128 stands for zero in the data rows.
Some points, one per row:
[122 118 145 115 126 143 118 125 136 142 129 134 111 151 132 136 142 118
 115]
[246 102 169  63 124  88 129 184 114 149 117 121 255 126  60  87 102 126
 106]
[142 115 142 131 125 166 125 118 132  77 140 116 145 105 161 126 121 143
  91]
[ 21  62 203  81 144 168 143 120 186 180 137 103   0 193 188 182 144  56
  53]
[130 165  91 131 162  50 159 132 129 182 134 160 129 122  84 123 105 101
 198]
[227 114 131 118 172 114 121 156 130  75 125 128 221  86 126  91 122 153
 136]
[146 134 127 115 135 117 121 136 122 135 113 121 124 128 127 125 125 124
 165]
[143 124 142 121 150  99 134 133 147 106 101  99 120 109 136 150 125 141
 119]
[ 88 172 100 160  78 145 149 104  98 140 130 139 101 157 112 145 145 133
 137]
[141 121 124 138 130 148 119 121 131 113 144 150 145 133 139 109 145 135
 131]
[102 130 136 126 106 132 133 122 118 135 127 113 116 134 120 140 115 116
 114]
[125 132 116 142 145 149  98 115 118 119 113 153 117 131 157 109 147 123
 159]
[140 155  92 127 134  63 153 141 135 125 108 116 171  90  91 133 108 141
 166]
[160 164 101 129 150  45 147 140 121 137 102 127 171  77  83 130 105 140
 177]
[167 131  98 148 151 192  81  71 132  99 208 236 124 147 179  78 166 159
 126]
[103  97 157 100 132 145 127 131 166 147 109 107  79 145 141 142 150 109
  88]
[116 137 115 141 125 144 114  96 134 115 131 152  94 122 145 120 140 136
 143]
[ 76 118  95 201  95 252  95  53 119  94 220 218  81 161 202  82 141 108
 120]
[138 140 121 133 130 132 129 134 104 131 134 119 146 132 117 114 126 124
 143]
[245 119 129 105 196  92 104 197 118 157 144 169 251 127  93  76 124 123
 162]
[113 128 132 134 133 140 132 139 113 151 128 119 113 158 129 123 145 114
 134]
[ 68 122 124 151 101 161 128 105 114 127 149 137  86 145 144 130 115 108
 111]
[135 122 144 131 146 148 108 127  96 157 155 170 111 187 143 109 136  93
 143]
[124 119 130 137 136 148 130 115 141 119 156 157 105 139 157 131 140 136
 108]
[ 86 127 110 139  96 181 132 107 142 158 127 143 103 148 126 103 168 114
 119]
[117 114 129 121 138 143 108 126 158 131 134 142  95 149 142 139 148 129
 118]
[195   0 254  77 184 255  89 174 151  98 210 162 120 154 255 104 152 100
  35]
[154 121 110 145 155 189  66  86 128 115 192 219 131 144 170  72 182 151
 138]
[107 130 128 127 108 119 132 118 133 125 122 114 107 128 118 147 117 131
 120]
[134 101 150 112 142 150 126 136 148 110 127 114 124 115 156 131 134 132
 104]
[ 91 130 121 141 114 130 125 112 144 120 124 125  99 127 128 141 128 131
 123]
[137 138  98 164 151 134  94 126 140  78 146 125 108  98 154 149 141 198
 147]
[ 87 149  89 171 103 168 122  80 123  98 159 147  98 121 159 122 122 144
 135]
[143 141 120  94 170  27 147 166 134 206 111 133 140 134  54 130 105  90
 176]
[115 155 112 141 112 122 118 118 101 136 102 115 117 123 121 128 127 124
 161]
[162 105 133 135 122 194 114 128 115 102 181 160 164 109 173  99 123 143
  98]
[145 189  56  98 254   0 177 191 158 255  83 174 163 111  39 123  87  75
 255]
[181 112 103 169 101 211 104 102  91  71 219 193 187 101 200  65 113 158
 119]
[168  89 172  79 131 124 120 138 137 135 124 135 144 197 110 124 124  95
 109]
[103 136 126 131 134 128 127 108 126 132 131 130  86 127 133 134 138 131
 130]
[120 169 138 150 106  98 171 106 117 118 142 142 101 137 133 201 112 165
  82]
[164 125 132 130 129 137  84 154 101 132 127 120 176 138 102 111 113 128
 131]
[140 130 134 115 132 109 155 125 126 130 125 118 133 112 122 123 115 126
 116]
[137 126 153  98 144  87 147 144 141 142  78 107 128 125 114 154 131 127
 106]
[124 123 118 170 118 202 125  78 130  44 172 151 123  90 213 117 133 163
  88]
[ 98 129 144 121  90 120 155 129 112 142 129  87 122 120 109 150  95 118
  92]
[110 126 134 130 130 132 132 131 122 133 124 114 111 142 135 136 131 117
 127]
[142 111 150 126 123 150 129 129 128  95 132 114 145 117 157 133 124 137
 104]
[202 114 124 133 141 155 100 131 132  92 148 176 191 120 125  90 142 144
 127]
[106  95 178  95  79 187 148 198 113 158  63   0 176 144 112 132 151 115
  67]
[199 123 151 123 180 147 139 103 122 120 193 205 134 121 182 108 148 150
  81]
[145 129 135 109 146 106 130 154 130 156 104 118 147 137 107 127 140 121
 143]
[214 113 131 111 166 116 114 155 136  92 116 140 207 110 132 101 134 150
 142]
[101 140 130 127 103 110 142 138 116 147 106  81 128 125  97 143 111 119
 125]
[163 137 128 117 144 106 127 160 102 181 149 151 175 155  98 109 112 106
 142]
[105 131 130 131 126 130 137 110 125 129 129 123  98 129 134 132 138 127
 126]
[142 126 132 119 133 116 130 131 128 136 124 135 137 136 116 122 128 120
 132]
[221  72 149  50 100  87 116 137 233  75  90 178 191 255  74 154 147 105
 122]
[143 131 119 137 129 130 129 125 121 126 153 153 158 121 126 107 116 121
 137]
[202 127 129  99 185 110 178  89 125 119 162 189 133  87 168  77 124 140
 109]
[ 94 171 108 155  99 125 136 108 109 125 105 126 100 143 110 152 159 141
 153]
[101 124 109 152 138 171 115  88 161 101 141 163  77 123 167 119 162 136
 133]
[100 157 107 145 108 127 117 116 103 130  93 105 114 123 121 128 127 123
 166]
[156 138 125 110 157  79 132 163 120 173 116 120 171 125  88 119 118 118
 150]
[106 128 140 122 118 101 122 162 143 152 129  70  89 155  87 190 116 146
 111]
[ 18 118  76 255  77 255  74   0 107  65 255 254  29 156 255  72 151 118
 120]
[206 151 113  98 152  12 150 177 123 149 105 107 223  77  36 117  96 144
 169]
[ 48 163 117 161 116 152 123 101  86 155 107 112  52 175 136 138 142  87
 174]
[118 134 123 127 112 128 144 139 124 139 110  97 138 128 105 124 133 125
 128]
16 more points follow, each with its number after it:
[148 124 116 123 118 141 114 106 160  98 107 155 151  93 134 106 145 146
 130] 0
[ 92 115 189 101  86 151 164 172 107 177  54  13 128 163  85 147 146 100
  70] 1
[165 131  92 160 139 150 123 105 162  34 130 137 159  49 163 109 141 193
 145] 2
[ 96 145 130 108 110  88 154 121 140 148 108  86  99 113  86 158 107 121
 120] 3
[109  88 167  71 133 134  96 143 177 169 132 119  95 172 109 147 142 108
  94] 4
[132 151  79 172  96  96 124 104 115  61 102 159 175  61 123 116 122 178
 153] 5
[159 195  47 188 115  99 199  36 111   4 153 154 159   0 166 102 101 227
 153] 6
[134 139 121 129 109 111 140 134 124 115 123 103 151 106 109 137 110 144
 127] 7
[128 121 132 121 138 124 124 142 147 111 117 111 129 119 135 146 133 146
 125] 8
[ 97 124 141 108 123 139 118 107 144 155 112 141  75 165 129 138 150  99
 129] 9
[111 146  91 164 108 146 121  86 156  86 142 149 101  95 146 138 138 171
 129] 10
[129 110 147 134 143 159 122 115 143  93 129 127 113 125 164 128 134 121
 113] 11
[234 165 124 112 133  40 161 173 107 150 118 127 246  95  43 121  93 147
 139] 12
[148  38 204 142 179 255 110 119 202   0  95  59  97  68 255 143 175 159
  71] 13
[129 125 136 115 144 116 138 126 134 143 133 122  99 125 128 134 126 128
 114] 14
[131 124 146 106 140 115 123 142 137 136  94  93 119 129 119 143 142 128
 136] 15
Which of these numbered points is nearest to each point below by angle, seen from the average point of the first points? Its number follows each.
[ 73 125 147 122 157 138 122  89 124 164 147 168  41 155 141 124 155  94
 121] > 9
[133 124 125 130 125 140 118 121 135 123 128 143 134 123 133 120 136 135
 127] > 0
[ 52 146 101 145 166 130 137  74 165 154 150 189   3 180 157 139 160  86
 176] > 9
[106 175  53 182 114  78 130  89 132  41  55 174 147  44 147 138 150 200
 163] > 5
[ 71  68 194  81  55 198 157 223 122 161  29   0 167 148 110 155 163 112
  28] > 1
[108 102 130 119 155 138 137  93 182  89 137 163  63 120 172 137 136 123
 118] > 11
[138 117 135 128 127 160 118 146 126 117 135 112 154 117 146 125 128 136
 114] > 13
[142 124 155 100 160 116 154 118 129 153 145 140  88 136 140 136 129 118
  98] > 14
[173  89 153  91 161 141  51 192 154 139 165 106 137 199 108 164 152 155
 107] > 4
[172  54 181  68 196 159  69 193 139 213 178 180 115 223 137 107 162  75
  94] > 4
[127 109 133 106 146 138 108 134 159 121 143 146 110 155 142 142 136 130
 112] > 4
[137 119 137 115 120 137 110 156 128 103 100  62 148 102 128 149 113 151
 122] > 8
[147 184  89 154  60  50 178 129 110  70 102  33 220   5  53 149  69 217
 122] > 7
[187 107 121 121 120 142 111 118 149  92 143 185 170 131 118  97 135 140
 117] > 0
[255 115 133 104 151 118 110 179  95 130 158 160 255 108  92  57 120 145
 134] > 12
[ 92 148  96 158 105 161 121  93 123 103 149 131  99 127 142 130 123 138
 129] > 10
[123 125 150  96 143 120 125 141 145 142  75  72  92 136 128 148 159 127
 141] > 15
[ 25 184 110 171 110 154 125  87  64 162  95 102   3 200 135 153 148  74
 206] > 9
[142 118 128 118 138 126 142 132 137 112 127 119 129 101 137 124 126 141
 122] > 8
[112 101 125 153 117 230 120  83 131  88 195 160  90 124 209 102 133 127
  87] > 11
[158 127 141 129 145 119  97 154 129 126 154 102 131 138 106 157 127 171
 105] > 8
[ 67 174 160 137  76 117 102 156  19 236  66  43  81 255  65 153 132  42
 179] > 1
[ 96  95 162 126 125 198 139 111 146  64 140  90  92 102 211 155 127 138
  82] > 11
[151 130 108 127 124 139 117 122 144 100 120 137 155  99 123 115 141 153
 140] > 0
[141 148  99 158 120 124 143 111 128  67 118 110 153  64 139 122 117 168
 147] > 6
[117 147 100 146 111 110 134 103 124  93 100 144 132  93 130 132 129 154
 135] > 5
[126 132 140 119 125 110 120 143 113 155 116 135 132 160 108 142 129 116
 124] > 1
Here are 16 other points, each followed by its number:
[230  92 174  54 122  61 145 189 131 176 117 120 255 134  54  81 103 110
  93] 0
[112 132 125 119 124  94 153 129 163  98  78  72 116  90 116 159 131 148
 134] 1
[ 77 153  94 149  98  97 164  81 125 130 153 151  63 106 124 144 100 128
 137] 2
[171  77 162  94 162 150 119 138 103 174 179 199 139 171 148  65 125  80
  86] 3
[172  76 195  59 161 117 131 196 159 177 125  93 163 153 115 136 127 100
  79] 4
[111 123 127 131 108 138 128 119 144 134 112 128 126 119 123 125 132 128
 118] 5
[134 109 140 130 133 161 122 118 135 100 142 136 121 120 163 123 134 134
 110] 6
[ 83 166  81 196 102 172 154  79  94 101 162 137  94 110 159 106 125 132
 153] 7
[136 124 135 123 122 122 129 139 118 134 129 117 140 124 121 129 118 129
 126] 8
[107 162 106 156 139 108 139  97 102 160 167 189  81 159 119 125 108  95
 166] 9
[144 115 133 127 119 136 118 148 125 126 129 132 155 137 117 121 121 124
 123] 10
[128 144 107 157 116 123 146 105 127  76 125 112 137  74 143 129 124 164
 141] 11
[159  77 120 164 117 218  66 180  76 121 191 187 202 138 144  58 113 125
 125] 12
[161 144 124 142 147 145  73 143  88 122  93 120 156 134 135 108 151 138
 190] 13
[211 143 111 120 231  11 145 176 126 175 108 157 192  81  78  89 119 135
 184] 14
[135 136 134 126 127 121 136 131 124 139 141 139 127 140 125 146 129 137
 110] 15
The same question for these:
[148 146 108 106 176  33 151 162 149 184 106 134 138 113  69 129 110 107
 184] > 14
[172 174  83 124 145  17 166 154 142 131  84 112 190  48  60 133 100 153
 213] > 14
[146 135 109 142 139 124 141 100 140  85 140 145 135  78 152 116 134 161
 128] > 11
[148  69 192  84 162 120 101 193 170 144  84 109 115 187 120 169 151 116
 102] > 4
[211 112 135 118 182 105 124 150 146 195 181 222 175 168 105  75 134  91
 125] > 3
[138 138 147 133 121 114  90 139 106 140 119 192 125 195 120 180 156 139
 105] > 15
[124 138 136 113 126 109 137 145 118 147 106  85 131 128 106 139 120 125
 135] > 8
[ 86 142 128 127  85 107 154 136 108 155 112  69 126 129  88 148 101 116
 118] > 8
[175 112 148 104 150 111 120 148 113 133 107 145 164 125 126 108 137 131
 123] > 0
[118 129 123 133 113 137 125 120 136 128 121 134 128 125 124 126 132 130
 125] > 5
[105  34 162 153 179 255 134  79 235   0 143 123  39   5 255 146 172 193
  70] > 6
[ 98 159 111 145  99 142 128  97  86 147 139 145 105 161 114 116 137 111
 150] > 9
[142 128 115 142 124 144 130 118 132  87 140 130 150  87 147 117 124 156
 124] > 11
[132 135 126 140 147 156 135 157  96 144 110 106 127 151 135 109 170 122
 155] > 13
[132 139 132 149 118 146  94 120 113 117 139 179 129 166 137 154 150 149
 109] > 15
[128 142 103 144 121 121 128 107 129  93 117 151 138  99 139 124 133 153
 133] > 11
[165 118 119 138 139 176  86 146 100 142 163 159 183 137 144  83 134 131
 133] > 12
[102 148 127 131  91 105 151 134 107 148 107  76 137 120  84 140 103 123
 123] > 8
[172 109 135 103 139 102 128 153 123 132 100 143 174 105 128 106 143 140
 116] > 0
[130 114 136 121 135 148 136 129 144 116 132 117 126 110 168 125 130 137
 109] > 6
[ 63 178  44 214 111 188 139  34 117  48 164 164  76  83 195  99 162 160
 188] > 7
[187  99 141 107 157 152 114 122 154 103 147 194 134 159 160 105 135 118
 125] > 3
[ 72 151 124 118 100 108 148  84 136 146 132 109  82 123 103 145 121 122
 117] > 2
[114 143 128 123 121 106 144 106 112 139 118 144 110 135 125 135 123 123
 116] > 2
[159 101 145 109 139 130 120 152 121 146 156 152 158 142 140 108 120 123
 112] > 3
[110 131 120 136 109 140 126 119 136 125 119 127 124 125 128 130 133 130
 131] > 5
[200 113 198  95 211 109  69 178 107 229 146 229 133 254 105 144 176  94
  87] > 3
